In the data rows, zero lies at 4.5, halfway between 4 and 5.
Here are some points:
[6 3 3 6 2 7 6 3]
[3 6 5 2 8 2 4 6]
[5 3 2 5 2 7 6 5]
[2 7 6 3 7 2 4 5]
[7 3 2 5 2 6 6 4]
[3 6 6 4 7 2 4 6]
[2 6 7 4 7 2 3 5]
[6 3 2 4 2 7 6 3]
[5 8 6 5 6 3 5 5]
[5 2 3 5 3 8 7 5]
[2 4 2 4 3 3 3 3]
[4 6 7 5 8 4 5 6]
[2 5 5 3 6 1 3 4]
[5 7 7 7 7 6 6 6]
[7 4 3 5 1 7 7 3]
[5 3 2 4 1 5 5 2]
[2 6 6 4 8 3 4 5]
Then 12 other points, each followed by its number:
[2 6 6 4 8 3 4 5] 0
[1 3 4 3 7 3 4 6] 1
[2 6 6 4 7 3 3 4] 2
[7 3 2 4 2 6 7 3] 3
[2 1 2 4 4 6 5 5] 4
[4 6 7 7 7 5 6 6] 5
[3 6 6 6 8 5 6 6] 6
[4 4 4 8 4 7 7 5] 7
[3 6 6 4 8 2 3 5] 8
[4 6 8 6 8 4 5 5] 9
[7 7 4 3 3 5 4 2] 10
[4 5 4 2 7 2 4 3] 11
Which two of these numbered points are nearest to each point below, ignoring the 2 directions in which the first points spread most? Their numbers follow each, nearest first.
[5 5 3 7 5 8 7 5] > 6 0
[3 5 5 2 7 2 2 5] > 8 0
[7 7 4 4 4 4 8 5] > 3 11
[8 4 2 4 2 5 6 4] > 3 11
[7 6 3 2 3 4 4 2] > 10 11
[1 5 5 4 6 2 3 4] > 5 0
[4 3 3 6 2 8 7 4] > 6 5
Here are 12 other points, each followed by its number:
[4 6 5 3 8 2 3 5] 0
[3 5 5 4 9 3 5 7] 1
[6 5 4 6 2 7 7 3] 2
[2 5 6 4 6 2 2 4] 3
[3 7 6 6 8 4 6 4] 4
[6 5 5 6 3 8 7 4] 5
[6 4 4 5 4 8 7 5] 6
[6 3 2 4 1 6 5 4] 7
[1 5 6 4 6 3 3 4] 8
[6 5 4 6 1 8 6 4] 9
[7 4 2 4 1 6 5 4] 10
[7 4 3 4 2 6 6 3] 11
The same question for these:
[6 6 6 7 4 7 7 4] > 2 5
[2 6 6 4 7 2 3 5] > 3 5
[3 3 4 4 7 2 7 7] > 1 6
[2 6 6 5 8 2 4 5] > 4 8
[7 5 3 5 2 6 6 4] > 10 11
[4 8 7 5 7 4 4 5] > 9 5
[3 6 6 4 7 2 3 6] > 7 3
